Each row below has a hidden score, from 0 to 40, with 20 about the middle. What is it? The score is a weighted sum of the row's numbers plus the product of two more (or one squared), each taken from its middle value.
-0.1 -0.9 -0.4 -0.2 -0.6 -1.2  0.3  0.7  0.2  1.3 -0.5  0.9 -0.2  0.3 -1.6  0.3 -> 29
-0.4  0.7 -0.8  0.8 -0.9 -1.6  2.0  1.2  0.5 -0.3 -1.1  1.0 -1.1  0.5 -0.1  0.8 -> 26
-1.0 -0.1  0.0  0.0 -1.4 -1.5  0.9  1.3  1.4 -0.8 -0.4  0.3 -1.1  0.8 -0.6  0.6 -> 27
 0.7  0.9  0.3 -0.5  1.9  0.4 -2.0 -0.3 -1.1 -0.2  0.1 -0.7  1.1 -1.2  0.2  0.8 -> 39
-1.1 -0.1  0.6  0.0 -0.8  0.3  0.7 -1.2  0.0  1.1  1.1 -0.1 -1.3  0.2  0.2  0.3 -> 18
-0.8  0.6 -0.1  0.9  1.3  1.7 -0.9 -1.6 -0.8 -1.1 -0.5 -0.5  1.2 -0.5 -0.2 -1.2 -> 15
 0.1  0.7 -1.5  0.5  0.5 -0.8  0.4  1.7  0.2  0.2 -0.6  1.2 -0.6  0.3 -1.7  1.3 -> 16
 0.4  0.7  0.4  0.2  0.7  1.2 -0.4 -0.8 -0.5 -1.7  0.2 -0.8  1.9 -0.8  0.9 -0.4 -> 6
 0.0  0.5  0.5  0.5  1.9  2.1 -1.1 -1.3 -0.4 -1.2 -0.7 -1.1  1.5 -0.5  0.3  0.3 -> 22
 0.4 -0.7 -1.1  0.1 -0.6 -1.3  1.0  1.1  1.5  0.0 -1.6  0.2 -0.8  0.5 -0.7  0.6 -> 25
 0.4  0.4  0.5 -0.5 -0.5  0.3  0.0 -1.1 -1.1  0.4  1.5 -1.5 -0.3  0.4  0.9 -1.4 -> 25
 0.8  0.9  0.9  0.1 -0.3 -0.2  0.4 -0.6 -0.9 -0.3  1.3 -1.4 -0.8  0.7  0.8 -0.7 -> 24
-0.5 -0.2 -0.4  0.2  1.3  1.8 -1.3 -0.9 -0.3 -1.2 -0.8 -0.5  1.8 -0.3  0.6 -0.7 -> 20
-0.5 -0.6 -0.1  0.6 -0.3 -1.5  1.0  0.8  1.3  0.1 -0.7 -0.2 -1.2  1.1  0.4  0.6 -> 24
 0.5 -1.9 -1.4 -0.2 -1.3 -0.7  0.4  0.8  1.0  1.4  0.4  0.8 -0.3 -0.3  0.4  0.8 -> 13
-1.1 -0.1  1.3  0.1 -0.3  0.7  0.9 -1.4 -0.3  0.5  0.7 -0.5 -0.8 -0.6  0.3 -0.2 -> 19
-0.2 -1.1 -0.2 -0.6 -0.2 -0.6  0.4  1.4  0.2  0.7 -0.6  0.8  0.4  0.5 -0.9  0.2 -> 27
-0.2 -0.7 -0.1  0.8 -1.1 -1.7  1.6  1.2  1.0  0.1 -0.5 -0.1 -0.6  0.5  0.1  0.9 -> 18
 0.6 -0.7 -1.0 -0.1  0.4 -0.3  0.8  0.4  0.2  1.7 -0.1  1.4  0.2 -0.1 -1.4 -0.8 -> 32
-0.6 -0.5 -0.2  0.2 -0.3 -1.7  0.8  0.8  1.6 -0.5 -1.5  0.5 -1.3  0.9 -0.4  0.8 -> 22
 0.5 -1.6 -0.7  0.7 -1.7 -1.0  1.0  1.0  0.8 -0.1 -0.1  0.7 -0.1  0.3  0.2  1.7 -> 11
 0.7 -1.5 -0.4 -0.1 -0.2 -0.3  0.6 -0.1  0.0  2.2  0.2  1.1 -0.1  0.7 -1.7 -0.1 -> 21
-0.9  0.2  0.3 -0.8  0.6  0.5 -0.3 -1.0  0.3  0.1  1.4 -1.0 -0.2 -0.2  0.0 -0.6 -> 19
 0.4  0.0  0.5 -0.6 -0.2  1.3 -1.3  0.1 -1.1 -0.5 -0.6 -1.0  1.2 -1.2  0.6 -2.0 -> 34
 0.3  0.6  0.3 -0.3  1.8  1.2 -1.2 -0.5 -1.5 -1.0  0.1 -1.0  0.7 -0.8 -0.1  0.0 -> 36
-0.7 -0.4  1.3  0.5 -0.9  0.4  1.4 -1.1 -0.6  0.1  0.3 -0.4 -1.5  0.0  0.3  0.1 -> 18
 1.2 -2.2 -0.6  0.3 -2.0 -0.3  0.4  1.3  1.0  0.4 -0.2  0.3  0.0 -0.1  0.6  0.8 -> 17
 0.2 -2.1  0.1 -0.1  1.0 -0.7  0.0  1.3  0.1  1.4 -0.4  1.1 -0.1  0.7 -1.6  0.5 -> 29
 0.3 -0.7 -0.7  0.1 -0.5 -0.9  2.0  1.1  1.9  0.1 -1.3  0.2 -0.6 -0.4 -0.4  0.6 -> 27
 0.8 -1.8 -0.9  0.1 -2.0 -1.0  0.0  0.9  1.2  0.8 -0.7  0.8  0.6  0.1  0.2  1.4 -> 17
 0.3 -1.0 -0.5 -0.4  0.2 -0.7  0.7  0.9  0.1  1.3  0.3  1.1  0.6  0.6 -1.4  0.3 -> 18
-0.8  0.6 -0.3 -0.9  0.5  0.3  0.0 -0.9 -0.2  0.3  1.2 -1.0 -1.0  0.5  0.8 -0.7 -> 29
-0.7  0.8  0.5 -1.4  0.8  0.7  0.7 -0.6  0.1  0.2  1.3 -0.6 -0.2 -0.2  1.2 -0.8 -> 15
-0.8  0.1  0.8 -0.1 -0.1 -1.2 -1.1  0.9  2.2  0.9 -0.8  1.2 -0.7  0.5  1.1  1.1 -> 21
 0.9  0.7 -0.4 -0.8 -0.6  0.0 -0.2 -0.8 -0.5  0.4  0.8 -0.6 -0.8  0.5  0.6 -1.4 -> 29
 0.3  0.4  0.7 -0.1  1.5  1.5 -0.5 -2.0 -0.6 -0.9 -0.2 -1.5  1.5 -0.5  0.5 -0.9 -> 18
-1.2  0.9  0.7 -1.2 -0.6 -0.6  0.7 -0.5  0.2 -0.3  0.8 -0.6 -0.4  0.3  0.6 -0.2 -> 19
-0.7 -0.4  0.4 -0.3 -0.4 -1.0 -0.5  0.8  1.7  1.0  0.3  1.7  0.0  0.9  0.6  1.9 -> 14
 0.5  0.7  0.4  0.7  1.3  1.1 -1.0 -1.5 -0.8 -1.5 -0.3 -0.7  1.6  0.1 -0.3 -0.6 -> 13
 0.9  1.9  0.6  0.0 -0.1  0.9  0.6 -0.7 -0.2 -0.3  1.5 -1.1 -1.2 -0.3  0.8 -1.6 -> 15
-0.2 -0.3 -0.8  0.3  0.3 -0.6  0.2  1.5  0.4  1.2 -0.6  1.2 -0.6  0.5 -0.9  0.6 -> 22
-1.7 -0.9 -0.4  0.8 -0.8 -1.3  1.3  1.1  1.7 -0.4 -1.0  0.4 -1.1  0.5  0.0  1.3 -> 21
 0.3  0.4 -2.3  0.2  0.9 -0.6 -0.5  1.2  0.3  1.3 -0.1  1.1 -0.7  0.2 -1.6  0.9 -> 9
 0.8 -1.6 -0.7  0.9 -1.7 -0.3 -0.3  0.9  1.3  0.4 -0.5  0.7  0.0 -0.2  0.5  0.9 -> 5
 0.6 -2.1 -0.2  0.1 -1.7 -0.1  0.4  1.0  0.3  0.6 -0.7  1.1  0.3 -0.6 -0.5  0.9 -> 23
 0.5  1.7  0.2 -0.4 -0.2 -0.2  0.4 -0.8 -1.1 -0.5  1.1 -0.4 -0.5  0.4  0.7 -1.6 -> 18
 0.5  0.9  0.6 -0.1  0.6  2.1 -1.2 -0.8 -1.3 -0.4 -0.5 -0.5  1.4 -1.0 -0.2 -1.4 -> 20
-0.1 -0.5  0.6  0.7 -0.9 -0.7 -1.0  1.3  1.5  0.9 -0.1  2.3  0.0  1.0  0.0  1.8 -> 9
-0.6 -0.6  0.8 -0.1 -0.3 -0.9 -0.3  0.9  0.9  0.7 -0.3  1.4 -0.4  0.5  0.0  1.9 -> 19
-0.2 -1.2 -0.2 -0.2 -0.5 -1.1  0.5  0.9 -0.2  1.6 -0.3  1.7  0.6  0.9 -0.9 -0.4 -> 31
-0.7  0.1  1.7  0.5 -0.3  0.1  0.9 -0.8  0.0  0.0  0.9  0.0 -1.4  0.0  0.8 -0.6 -> 16
-0.2 -0.6  1.2 -0.3 -0.3 -0.8 -0.8  0.0  1.4  0.5 -0.1  2.0 -0.1  0.7  0.8  1.9 -> 17
 0.3 -0.9 -0.1 -0.5  1.2 -0.4  0.1  1.1  0.8  1.5 -0.5  0.7  0.6  0.4 -2.0 -0.3 -> 24
 0.8  1.1  0.3 -0.2  0.4  1.9 -1.4 -0.4 -1.4 -1.2 -0.7 -1.2  0.9 -0.8 -0.8 -1.9 -> 28
 0.4 -0.5 -0.4 -0.1  0.3 -1.5  1.1  0.8  1.6  0.1 -1.1  0.5 -0.4  0.6  0.0  1.2 -> 21
 1.7  1.2  0.1 -0.1 -0.6  0.1  0.0 -1.2 -0.6 -0.3  1.3 -1.6 -1.0  0.0  1.1 -1.3 -> 23
-1.0 -0.4  0.6  0.5 -0.1  0.9  0.3 -1.5 -0.5  0.4  1.4 -0.6 -1.0 -0.2  0.0  0.1 -> 9
 0.1 -1.1  0.0 -0.4  0.1 -0.1  0.8  0.4  0.4  2.5  0.4  1.1  0.6 -0.2 -0.8  1.0 -> 11
-1.0 -0.2 -0.2  0.0 -0.7 -1.0 -1.0 -0.4  1.4  0.1  0.5  1.8  0.4  0.8  0.0  1.1 -> 5
 0.5  0.7 -1.0  0.1  0.1 -0.9 -0.2  0.8  0.9  0.9 -0.9  0.6 -0.6 -0.1 -1.4  0.1 -> 23
 0.7 -0.8 -0.7 -0.1  0.7 -0.9  0.3  0.8  0.5  0.8 -1.2  1.3 -0.8 -0.3 -1.0  0.5 -> 18
 0.1 -0.5 -1.7  0.1  1.3 -0.5 -0.1  1.4  0.6  1.3 -0.4  1.0 -0.7  0.6 -0.5  0.0 -> 21
-0.2 -0.1  0.3 -0.4 -1.0  0.4 -0.1 -0.7 -0.9 -0.5  1.2 -1.0 -0.4  0.4  1.1 -2.4 -> 30
-0.1  0.9 -1.1  0.1  0.5 -1.0  0.5  1.0  0.6  0.6 -0.8  1.2 -0.6 -0.3 -1.4  0.4 -> 28
 0.7  1.4  0.3 -0.2  1.8  0.7 -1.1 -0.4 -1.7 -2.2  0.5 -0.6  1.1 -0.5 -0.1 -0.3 -> 27
-0.9  0.4  0.1 -0.5 -0.4  0.0 -0.3 -0.9 -0.6  0.1  1.6  0.0  0.0  0.0  0.9 -0.2 -> 17
-0.2 -0.1 -0.3  0.7 -0.9 -1.2  1.6  0.9  1.2 -0.5 -1.8  0.8 -1.6  0.3 -0.1  0.8 -> 27
 1.4  2.1  0.9 -0.4  1.8  0.7 -2.4 -0.6 -1.8 -0.6  0.2 -0.9  1.5 -0.2 -1.1 -1.3 -> 31
 1.6  0.6  0.1 -0.2  0.2  1.6 -1.1 -1.0 -1.0 -0.6  0.1 -0.7  0.9  0.0 -0.2 -0.3 -> 23
 0.0 -1.0 -0.6  0.5 -0.6 -1.0  2.0  1.5  1.6  0.3 -1.5  0.1 -1.5  1.0  0.3  0.8 -> 25
 0.2  0.1 -1.6  0.0  0.8 -0.9  0.1  1.2  0.5  1.3 -1.1  1.0 -1.0 -0.3 -1.1  0.4 -> 21
-0.2 -0.5 -0.9  0.7 -1.8 -0.9  1.5  1.1  1.1 -0.1 -0.3  0.3 -1.0  0.6  0.7  0.4 -> 25
-0.4  0.0  1.2  0.4 -0.3  0.5 -0.3 -1.5 -0.7  0.6  1.3 -0.1 -0.5 -0.4  0.8  0.2 -> 10
 0.2  0.0 -0.8  0.6 -1.3 -0.8  1.1  1.3  1.4 -0.3 -0.9  0.4 -1.3  0.4 -0.2  1.1 -> 20
-0.7  1.2  0.3  0.5  1.1  0.9 -1.3 -1.0 -1.0 -1.5 -0.3 -1.6  0.9 -1.0  0.3 -0.1 -> 17
-1.2 -0.3  0.8  0.2 -0.7  0.7 -0.1 -1.2 -0.3 -0.2  0.0 -0.4 -1.1 -0.2  1.7  0.4 -> 21
 1.3  0.7  0.7 -0.1 -1.0 -0.3  0.0 -1.1 -1.0  0.3  1.5 -1.0 -0.9 -0.2  0.8 -1.5 -> 21
 0.2 -0.1 -1.1  0.1  0.8 -0.9  0.2  1.2 -0.1  1.4 -0.7  1.5  0.0  0.8 -1.5  1.1 -> 19
 0.0 -0.6 -0.8  0.4 -0.4 -0.9  1.9  1.2  1.4 -0.5 -0.3  0.2 -1.8  0.8  0.5  1.5 -> 20
-0.4  0.6  0.7  0.3 -1.5  0.4  1.1 -1.0  0.0  0.1  1.0 -0.2 -1.2 -0.2  1.1  0.3 -> 13
-1.1  0.2 -0.1 -0.9  0.0  0.2 -0.4 -1.0 -0.2  0.1  1.8 -0.9 -0.6 -0.1  0.7 -0.3 -> 20
-0.2  0.4  0.3  0.3  0.7  1.3 -1.0 -0.8 -0.6 -1.7 -0.3 -0.9  1.8 -1.0  0.3 -0.5 -> 14
-0.4  0.0 -0.5 -0.1  1.6  1.6 -1.0 -1.1 -0.5 -1.2 -0.1 -0.9  1.6 -0.1  0.5 -0.9 -> 23
-0.1  0.9  0.9 -0.3  1.8  1.1 -1.5 -0.5 -1.6 -1.0  0.0 -0.6  0.9 -1.3 -1.1 -0.6 -> 22
 0.8 -0.8  0.3 -0.6  0.3 -0.7  1.1  1.3  0.5  1.4 -0.5  1.4  1.0  0.5 -1.2  0.0 -> 7
-0.1 -0.6 -0.2  0.7 -0.8 -1.6  1.6  0.6  1.6 -0.6 -0.8  0.6 -1.3  0.8 -0.5  1.1 -> 15
 0.2  0.5  0.2  0.6  1.0  1.6 -1.0 -1.4 -0.5 -1.9 -0.4 -0.8  1.6 -0.5  0.0 -0.9 -> 12
-0.3  2.0  0.4 -0.2  2.5  0.8 -1.5  0.0 -1.6 -1.2 -0.3 -0.8  1.1 -1.7 -0.8 -0.1 -> 20
 0.9  0.7 -0.3 -0.1  0.7  1.4 -1.5 -0.9 -0.9 -1.0 -0.6 -1.2  1.2 -0.5 -0.4 -0.8 -> 24
 1.1 -0.2 -0.2 -0.5  0.3 -1.0  1.2  1.0 -0.4  1.4  0.4  0.9  0.0  0.6 -1.5  0.2 -> 11
-0.7 -0.4 -0.8  0.2 -0.8 -1.1  1.2  0.2  1.4  0.2 -0.7  0.4 -1.1  0.6  0.3  0.7 -> 23
 0.6  0.9  0.5 -0.6  2.6  0.6 -1.0 -0.8 -1.3 -0.8  0.1 -0.2  1.0 -0.6  0.1 -0.7 -> 32
-0.2 -0.2  0.3 -0.8  0.4  0.6  0.2 -0.6 -0.2  0.2  1.8 -1.5 -0.8  0.3  0.9 -0.6 -> 36
 0.7  0.4  0.3  0.2 -0.1  0.2  0.5 -0.6 -0.3  0.1  1.2 -0.5 -1.3 -0.6  1.0 -1.6 -> 18
 1.1  1.1 -2.1  0.5  1.0 -0.4  0.5  1.1 -0.1  1.2 -0.5  1.2 -0.8 -0.2 -1.3  0.3 -> 19
-0.5  1.4 -0.6 -0.4  1.8  1.0 -1.6 -0.8 -1.3 -1.0  0.3 -1.1  1.1 -1.6 -0.3  0.0 -> 17
-0.4 -0.7  0.2 -0.4 -0.1 -1.1  0.8  0.7  0.8  2.0  0.0  0.9  1.0  0.5 -1.3  0.0 -> 23
 0.7 -1.1 -0.9  0.0 -0.9 -0.4  0.1  1.1  0.9  0.2  0.4  1.5 -0.3  0.4  0.2  1.6 -> 12
 1.2  0.0  0.4 -0.1 -1.4  0.1  0.4 -0.4 -0.9 -0.5  0.6 -1.0 -0.9  0.6  0.9 -1.7 -> 29
-0.6 -0.7 -1.5  0.0  0.0 -0.5  0.6  1.6  0.7  1.6 -0.4  1.2 -0.8  0.4 -1.4  0.3 -> 29
-0.6  0.6  0.2 -0.8  0.1  0.6 -0.3 -0.9  0.2  0.4  1.5 -0.7 -0.3  0.0  0.5 -0.7 -> 20
 0.3  0.7  0.1  0.2 -0.2  1.4 -1.8 -0.4 -1.2 -0.2 -0.5 -0.6  1.2 -0.6  0.2 -0.9 -> 23
-0.8 -0.5  0.6 -0.2 -1.3 -0.4 -1.3  0.4  1.2  0.4 -0.2  1.9 -0.2  0.6 -0.4  1.5 -> 13
-0.5 -0.2 -1.0  0.3 -0.8 -1.0  1.5  1.3  0.8 -0.2 -0.8  0.4 -0.6  0.4 -0.6  0.9 -> 25
-0.9 -0.4  1.7 -0.3 -0.1  0.3  1.0 -1.3 -0.8  0.9 -0.1 -0.3 -1.2 -0.7  0.8  0.5 -> 20
-0.6 -0.3  0.8  0.3 -0.4 -0.2  0.1 -0.9 -1.0  0.8  0.9 -0.4 -0.6 -0.3  1.3  0.5 -> 18
 0.3  0.7  0.8  0.3  2.0  0.8 -1.6 -0.4 -1.3 -1.4 -0.4 -0.7  1.2 -1.5 -1.2 -0.9 -> 15
 0.3  1.3  0.5 -0.1  2.1  1.0 -1.7 -1.1 -1.5 -0.6 -0.4 -0.9  1.5 -0.8 -0.3 -0.4 -> 24
-0.5 -0.9  0.0  0.5 -1.2 -1.6  1.7  1.0  1.6 -1.2 -0.9  0.8 -0.5  0.1  0.0  1.2 -> 20
-0.4 -0.7 -0.6  0.4 -1.3 -1.3  1.4  1.0  1.5  0.0 -1.9  0.6 -0.7  0.5 -0.6  0.8 -> 34
 0.6  1.4  0.1  0.0  2.7  0.9 -0.8 -1.5 -1.9 -0.3 -0.9 -1.1  1.2 -0.8 -0.8 -0.8 -> 22
 0.1 -2.4 -1.1 -0.1 -1.7 -0.8  1.2  0.9  1.0  0.0 -0.4  1.3 -0.3  0.2  0.6  0.7 -> 21
-0.6  0.0  2.0  0.0 -0.1  0.4  0.9 -0.6 -0.7  0.7  0.3 -0.6 -1.1 -0.1  0.5 -0.3 -> 17
 1.4 -0.9 -0.6  0.2 -0.6 -0.8  1.7  1.6  1.7  0.8 -1.0 -0.1 -0.4  0.3 -0.5  0.2 -> 21
-0.6 -0.2 -0.5  0.3 -0.9 -1.8  1.3  1.5  1.5 -0.9 -0.9  0.3 -1.9  0.1  1.0  0.4 -> 24
-0.1  0.2 -0.2  1.1  0.5  1.4 -0.3 -0.9 -0.8 -2.7 -0.8 -1.1  2.2 -0.4  1.0  0.1 -> 6
 0.2  2.1 -0.4  0.3  2.2  1.2 -1.6 -0.6 -1.2 -0.7 -0.1 -0.7  0.9 -1.4  0.1 -0.4 -> 16
-1.0  0.6  0.3 -1.0  0.9  0.1 -0.5 -0.1 -0.1 -0.4  0.8 -0.9  0.2  0.3  1.6 -0.1 -> 35
-0.5 -0.1  0.8 -0.1 -0.7 -0.7 -1.5  0.8  1.5  0.5 -0.1  2.5 -0.1  0.6  0.2  0.7 -> 12
 0.0 -0.9 -0.7 -0.1 -0.5 -0.5  2.3  1.0  1.1  0.0 -1.5 -0.1 -0.3  0.6 -0.8  1.3 -> 13
-1.5  0.2  0.7  0.4 -0.9  0.7  0.6 -1.1 -1.1  0.5  1.0 -0.3 -1.4 -0.2  1.1 -0.5 -> 24
-1.3  0.1  0.8 -0.2 -0.6 -0.8 -0.8  0.9  1.6  1.2  0.2  1.7  0.2  0.9 -0.5  1.8 -> 12
-0.7 -0.5  1.1 -0.3 -0.1 -0.9 -0.2  1.2  0.9  0.1 -0.4  1.9  0.1  1.3 -0.5  1.7 -> 17
 0.4 -0.5 -1.3  0.4  0.0 -0.3  1.1  1.3  0.7  0.1 -1.2  0.3 -0.2  0.7 -0.1  0.3 -> 22
 0.7  0.8  0.1  0.3  2.1  1.5 -0.8 -0.8 -0.8 -1.5  0.2 -1.5  1.7 -0.3  0.9 -0.6 -> 29
 0.6 -0.7 -1.4  0.0 -1.0 -0.8  1.9  1.4  0.8 -0.4 -1.5 -0.5 -0.8  1.1 -0.8  0.4 -> 27
 1.3  0.9  0.3 -0.2 -0.1  1.7 -1.0 -0.6 -1.1 -1.2 -0.4  0.0  1.6 -0.8  0.2 -1.2 -> 15
 0.9 -1.2 -1.7  0.2 -2.2 -1.2  0.1  1.4  0.0  0.2  0.5  0.9  0.4 -0.6  0.5  0.7 -> 20
-0.7 -0.9  0.0  0.4 -0.9 -1.3  1.5  0.6  2.0 -0.1 -0.8  0.3 -1.2  1.1 -0.4  1.2 -> 18
 0.1  0.7 -0.6 -0.4 -0.2 -0.3  0.2 -0.8 -1.0 -0.8  1.6 -1.4 -1.1  0.4  1.3 -1.6 -> 27
